In the rows, 128 means zero.
The rows of X fall into several groups, which share some directions, and each row is roughly a mix of its group's hidden directions.
X:
[[134 115 141 167 111 157 109 128 136 104 167]
 [143 133 103 132 166 149 155 145  93 134 105]
 [121 137  92 123 121  81 117 110  98 131 149]
 [123 138 157 143 110 173 152 120 155 110 111]
 [132 107 163 126 145 110  92 167 142 141 120]
 [108 109 171 132 139 107  98 141 153 122 105]
 [ 93 135 129 106 147  82 128 132 123 131  92]
 [103  92 145 153  99 122 107 138 164 130 120]
 [137 114 101 140 116  77 106 140  96 133 128]
 [133 109 133 167 115 150 106 123 135 104 171]
 [127 101 151 149 123 105  83 132 135 127 163]
 [165 136 113 133 146 131 129 115  90 123 172]
 [125 106 172 136 110 164 123 105 146 104 133]
 [126 149 100 113 151 102 168 106 103 127 142]
 [142 108 150 142 105 164  96 134 156 137 152]
 [157 110 103 162  98 143 127 107 150 113 146]
 [123 141 177 133 129 160 119 151 142 161 135]
 [103 122 134 132 119  85  91 101 106 112 128]
 [145 144 134 143 165 136 105 143 159 163 146]
 [154 134 103 134 161 106 123 145 117 156 165]
 [149 137 135 131 103 187 140 121 142 132 150]
 [118 150 125 141  85 122 110  84 114 114 110]
 [112 126 109  98 147  85 131 134  90 120 114]
 [ 94 120 139 116 151  84 119 139 138 122  92]
 [155  95 104 151  97 135 124 135 117 131 165]
 [111 137 160 124  97 114  86 116 125 159 139]
 [123 146 110 134 130  76 113 102 135 117  96]
 [151 129 130 164 127 117 107 157 105 170 125]
 [141 140 133  96 135 172 167 135 137 126 107]
 [122  99 153 134 117 102  78 139 143 144 134]
 [134 146 103 109 170 126 174 131 110 123 128]
 [141  89 147 124 125 160 155 145 156 136 151]
 [125 118 156 157  90 120  92 116 135 123 156]
 [145 132 117 126 160 159 156 140  97 163 132]
 [110 141 135 121 150  94 113 156 100 127  89]
 [126 126 165 150  96 120  78 125 132 122 121]
 [125 115 117 144  85 167 142 113 151 132 154]
 [149  86  99 150 153 111 116 156 119 125 133]
 [117 134 100 107 159  96 140 128  93 118 102]
 [125 160 124 117 162 118 169 150 147 153 125]
 [109 167 128 136 110 125 153 107 107  96 101]
 [104 171 138 110 145 119 168 122 132 123 103]
 [139 138 102 135 168 138 148 143  95 134  95]
 [119 133 138 142 110  89  85  96 110 119 129]
 [129 121 177 148  97 123  91 140 142 131 134]
 [132 153  98 113 154 132 178 117 108 119 125]
 [108 135 125  89 156  96 135 137  90 143 125]
 [157 121 146 138 121 184 103 114 136 118 135]
 [117 132 188 132 111 140  99 129 141 145 119]
 [126 122 145 140 117 167 148 148 175 137 109]
 [135 118 105 102 150 129 153 133  83 150 152]
 [107 136 103 116 150  76 140 126 107 120 108]
 [127 147 102  98 153 115 177 123 114 139 117]
 [146 110  93 148 135  91 111 132  95 130 151]
 [155 100  88 140 106 142 137 163 121 140 136]
 [154 106 106 169  98 144 120 122 147 105 134]
 [137 108 141 113 174 121 131 175 139 142 133]
 [125 114 132 139 109 161 129 157 172 142 101]
 [127 112 162 145 119 107  72 138 133 127 132]
 [104 160 138 107 144 110 163 118 119 119  91]
 [133 137 148 160  87 167 113 120 134 106 127]
 [115 139  94 112 110 101 125 122  87 113  99]
 [152 110  91 135 136 115 138 142  82 149 143]
 [111 161 145 128 111 154 141 106 130 101  89]
 [ 96 148 124 137 118  84 118 104 103 107 113]
 [127 111 160 155  93 137  86 130 144 126 142]
 [120 144 160 113 160 160 141 152 114 160 123]
 [140 146 145 127 122 187 132 126 152 123 101]
 [131 110 170 152 117 116  81 128 142 121 141]
 [154 112  74 137 146 127 148 139 104 126 142]
 [141 124  88 121 158 148 165 122 103 113 116]
 [129 137 130 106 163 171 165 127 114 145 133]
 [153 134  82 129 138 143 167 132  98 132 133]
 [122 105 156 138 108  97  83 128 140 144 145]
 [ 98 110 138 161  99 115 101 137 159 129 109]
 [121 130  84 126 130  82 116 151 112 147 119]
 [139 106 129 101 112 176 144 147 146 132 101]
 [154 101 117 149 100 138 121 137 119 150 172]
 [117 150 147 149 128 127 112 124 164 106  83]
 [151 134  82 142 147 100 138 115  99 144 114]
 [156 133 105 132 138 171 173 135 120 122 129]
 [125 129  93 116 159 106 142 134  91 112  99]
 [150 124  76 133 148 127 162 131 109 111 135]
 [145 136 109 121 113 185 156 125 137 138 144]
 [129 147  85 112 140 104 151 159 117 149 111]
 [130 108 104 140 130  80  95 133 104 137 145]
 [156 119 120 119 114 180 166 141 125 122 128]
 [134 113 108 116 180 115 152 146 124 132 158]
 [103 103 146 116 127  95  82 105 123 121 127]
 [139 164 103 119 112 135 159 103  94 133 146]
 [147 146 111 123  97 173 141 115 121 147 158]
 [127 140 138 113 129 182 164 130 153 124 111]
 [130 111 130 132  98 179 142 145 161 141 129]
 [142 129 141 123 127 164 146 118 132 168 170]
 [125 129 160 153  97 115  78 116 127 117 128]
 [145 150  93 119 122 158 169 121 104 140 137]
 [121 107 173 140 123 129  88 137 161 123 124]
 [138 147  80 119 131 121 162 118  92 131 138]
 [151 128 120 132 167 110 127 141 130 157 173]
 [133 128  89 131 133  81 117 135  92 134 143]
 [144 127 118 136 150 186 163 128 132 122 125]
 [155 146 118 133 117 177 163 116 127 117 146]
 [149 115  99 152 130 102 117 152  86 146 124]
 [158 123  99 111 155 133 140 163 129 162 143]
 [135 125 109  71 155 120 135 144 116 151 115]
 [117 138  89 118 139 100 120  88 100 117 112]
 [165 105 118 115 129 169 156 150 130 137 146]
 [129 149 103 111 144 144 180 133 108 135 106]
 [120 133 152 117 149 159 161 142 148 123  87]
 [130 121 160 124 106 148 120 131 142 161 175]
 [151 107 104 132 127 129 137 139  90 160 164]
 [114 116 130 131 102 100  74 105 126 133 111]
 [144 128 101  98 151 110 167 144 104 140 146]
 [138 136 114 121 184 114 154 141 107 113 147]
 [121 155 127 127  79 148 141 101 129 131  96]
 [134 141  99 112 158 147 182 133 121 125 131]
 [113 143 109 127 131  80  96 111  96 123 121]]

Each list below has one row that fits no group; the rest each fit one group, if only roughly. Name that row.
  z_433: [133 120 119 114 152 170 148 163 145 131  97]
  z_131: [118 125 157 130  86 153  93 120 157 127 123]
  z_42: [139 113 165 146 127 154 117 131 168  95 133]
  z_429: [119 118 126 119 137  73  90 106 115 137 136]
  z_274: [122 130 152 153  81 126  88 106 131 120 129]
  z_401: [134 142 124 123 120 175 177 144 140 131 116]
  z_443: [147  86 140 121 100 169 109 118 122 110 134]
  z_67: [127 124 102  99 155  81 123 142 114 152 137]
  z_699: [119 162 115 101 129 150 177 119 119 134 109]
  z_912: [ 92 146 173 104 129 127 117 130 155 114 111]
  z_487: [108 144 111  92 140  85 153 131 105 133 115]
  z_553: [129 135 142 145  96 126 110  97 177 109 129]
 => z_131
  z_472: [114 122 147 157 123 105  76 103 128 119 143]
  z_739: [121 128 155 170 119 135  86 108 150 123 139]
  z_764: [148  97 154 154 126 162 110 128 152 131 156]
  z_870: [160 117  88 147 143 157 153 132 102 127 126]
  z_181: [111 126 157 135 110  90  79 117 125 134 138]
  z_115: [129 130 119 147  99 188 137 124 140 110 121]
  z_341: [156  94 144 133 118 176 117 136 149 135 145]
  z_368: [119 143 106 168 132  84  95 127 119 131 134]
  z_513: [137 124  81 128 145  90 133 120  94 121 111]
  z_263: [158 111 125 158 106 173 134 134 143 134 153]
  z_790: [113 134  96 100 132  88 130 100 113 145 105]
  z_48: [128 130 138 141 113 165 132 106 176  98 126]
  z_267: [156 129 128  96 155 159 152 151 124 158 134]
  z_751: [163 130 108 105 132 177 145 147 122 138 117]
  z_918: [147 118 118 126 134 185 159 141 152 124 126]
 => z_267
  z_894: [125 131 147 159  80 150  99 109 132 113 128]
  z_905: [141 145 131 125 116 190 133 111 149 144 128]
  z_683: [150 137 168 149 102 164 119 112 142 114 144]
  z_670: [155 126  92  93 138 134 154 144  95 137 131]
  z_847: [116 142 141  89 154 150 159 121 121 158 146]
  z_755: [ 98 137 171 117 139 111 126 121 154 105  98]
  z_570: [128 122  94 117 167 101 151 119 110 127 160]
  z_555: [145 102  81 123 130 115 143 130  87 122 145]
  z_682: [ 94 149 165 119 121  91 112 108 134 118 111]
  z_206: [110 149 123 153  99 113 101 101 109 102 104]
  z_277: [135 120 125 137 106  77  99 132 115 158 144]
  z_689: [135 135  95 111 144 154 175 142 112 145 111]
  z_766: [138 115 156 147 101 167 119 137 150 137 162]
  z_430: [135 118 131 158 101  93  87 154 124 140 128]
 => z_905
  z_326: [116 108 142 172 108 112  92 111 136 116 150]
  z_839: [110 107 133 148 129  71 111 154 128 122 116]
  z_720: [105 138 115 118 131  69 116 120 101 140 120]
  z_842: [137 142 157 114 131 151 155 167 145 141  97]
  z_625: [138 110  92 106 137  90 128 139  92 138 145]
  z_269: [101 135 130 108 128  73 107 129 114 118 104]
  z_845: [115 125 108 121 122  77 112  91 108 139 139]
  z_65: [132 140 131 148 137  98 133 108 100 110 178]
  z_197: [144 101 126 135 109 122 113 161 102 155 165]
  z_936: [130 158 123 105 146 145 175 148 139 143 106]
 => z_839
  z_618: [141 142 112 130 156 132 178 129 108 100 107]
  z_795: [115 121 165 119 129 161 128 135 174 115 106]
  z_951: [105 139 159 122 119 157 139 124 164 122  90]
  z_615: [148 131 122 129 126 186 159 129 151 112 135]
  z_581: [116 120 160 150 117 132  79 100 141 113 130]
  z_213: [101 149 123 103 148 121 169 126 133 118  90]
  z_105: [ 99 150 119 126 103 112 152 126 120 105  82]
  z_372: [145 100 151 158 126 151 103 122 148 129 167]
  z_640: [112 151 111  99 156  98 143 105 119 115  98]
  z_636: [141 123 101 118 141 133 169 170 153 137 115]
  z_38: [107 131 113 129 112  88 101 107  91 111 116]
  z_236: [133 150 131 124 106 174 156 135 137 127  90]
  z_713: [114 147 110  92 154 100 148  94 126 120 112]
 => z_636
  z_809: [118 145  89 111 140 101 149  90 104 123 127]
  z_100: [112 114 152 145 104 103  85 124 154 108 134]
  z_605: [150 101 139 144 134 162 126 149 163 152 151]
  z_59: [139 121 168 144 106 167 106 128 157 125 142]
  z_50: [126 138  99  99 163 110 154 116  94 141 121]
  z_685: [124 109 154 150  88 157 104 138 157 130 138]
  z_560: [105 132 158  88 142 142 139 126 157 134  94]
  z_279: [112 135 148 130  89  91  98  99 124 140 118]
  z_123: [131 119 135  85 143 155 154 149 157 150 115]
  z_959: [112 139 119  86 166 126 156 121  97 134 122]
  z_41: [135 128 105 104 164  89 136 145 113 152 148]
 => z_100
  z_993: [138 139 142 125 127 174 160 159 148 127 103]
  z_991: [109 167 108 122 144  80 135 123 107 126 113]
  z_587: [114 128 113 131 133  64 107 119 107 119 134]
  z_888: [115 145 114  96 171 127 159 120 108 129 103]
  z_231: [143 114 151 147 128 161 145 162 169 130 120]
  z_551: [120 134  82 113 133  93 133 126  92 150 128]
  z_740: [ 97 136 123 113 124  74 107 119 107 142 115]
  z_910: [138 123 101 117 137 176 168 145 139 132 115]
  z_54: [125 139 158 152  76 127 106 103 127 124 137]
  z_724: [108 111 174 116 124 149 107 113 163 124 110]
  z_961: [118 143 111 122 132  78 114  92  99 122 130]
  z_431: [127 153  93 111 135 122 167 123  91 145 118]
  z_901: [144  91 134 100 131 155 142 156 153 153 139]
 => z_231
  z_769: [141 150  93 104 117 160 163 104 120 128 120]
  z_134: [124 133 170 130 107 152 115 112 169 104 135]
  z_61: [114 142 147 104 126  70 127 121 124 154 121]
  z_440: [129 110 172 141 124 149 106 134 171 110 127]
  z_120: [125 125 106 137 139  79  95 122 100 134 149]
  z_854: [147 111 138 168  93 147 106 142 153 120 143]
  z_282: [131 125 150 175 110 158 106 123 159 117 134]
  z_717: [130 152 123 101 144 139 174 144 126 137  91]
  z_110: [113 118 151 152 107 124  80  98 130 107 126]
  z_997: [126  97 136 144  90 153  91 135 153 138 131]
  z_353: [133 108 162 140 120 152 107 130 175 107 137]
 => z_769
  z_604: [145 108 151 107 116 185 139 121 138 115 123]
  z_199: [145 121 135 166 111 175 126 132 160 115 125]
  z_216: [136  96 121 149 130  98  92 130 147  99 152]
  z_374: [143 138 137 118 142 169 152 167 140 131  98]
  z_480: [126 157 130 109 127 165 174 112 145 110 121]
  z_208: [133  99 133 153 130 121  88 142 161 151 151]
  z_253: [124 126 164 145  95 152 109 128 168 120 142]
  z_732: [149 130 117 124 122 178 155 156 147 139 109]
  z_523: [131 135 119 127 106 187 149 137 146 123 105]
  z_467: [126 116 175 147 129 134 115 142 176 124 140]
 => z_467
  z_756: [101 151 154 121 143 109 111 142 136 112  82]
  z_988: [134 107 150 117 129 154 133 174 159 152 119]
  z_344: [125 140  93 112 160  99 148 104  96 121 133]
  z_648: [134 113  89 132 131  85 117 143 103 147 151]
  z_281: [126 138 134 104 137 155 175 148 153 138 101]
  z_707: [ 95 112 148 114  97 112  90 101 133 141 135]
  z_136: [137 126 156 144 108 177 119 155 149 120 111]
  z_907: [140 142 115 115 152 165 169 153 129 123 103]
  z_14: [129 125 173 135 122 160 121 121 170 105 129]
  z_611: [143 112 120  88 150 144 163 156 137 151 134]
  z_879: [116 120 135 137 141  68 102 121 122 103 128]
 => z_707
  z_140: [131 169 113 115 133 134 176 114 106 118 109]
  z_133: [118 141 160 136 104  96  88 106 120 127 149]
  z_286: [113 103 161 131 143 110  89 121 158 143 147]
  z_16: [133 145 129  95 143 149 185 139 134 130 115]
  z_355: [128  89 170 129 129 142 105 125 160 136 148]
  z_151: [154 102  89 162 119 118 122 145  97 119 124]
  z_313: [165 124  98 129 135 129  95 124  89 131 153]
  z_53: [117 131 176 122 106 150 114 131 162 139 151]
  z_939: [160 107 119 169  98 144 116 140 135 141 154]
  z_298: [118 125 159 128  98 157 142 119 170 110 107]
  z_785: [108 155 132  90 169 133 153 122 116 132 109]
  z_573: [149 115 116 133 144 180 162 149 139 127 119]
  z_318: [126 126 144 155 119 110  81 108 111 100 150]
 => z_298
  z_142: [123 109 162 126  99 115  91 147 152 153 116]
  z_300: [143 126 125 122 175 155 158 164 128 118 131]
  z_813: [120 125 108 143 129  99 120  89 110 117 173]
  z_669: [ 92 144 164 115 132  96 121 112 142 107 104]
  z_556: [118 156 124 158  93 100  93 113 131 113 130]
  z_178: [100 125 123  98 134  75 149 129 106 125 118]
  z_698: [116 107 119 142 110  95  74 117 113 122 129]
  z_730: [137 115 141 123 108 169 142 115 149 137 174]
  z_675: [142 131 153 126 110 180 120 102 122  98 119]
  z_432: [115 151 112 127 127  87 122 105  84 108 125]
 => z_556
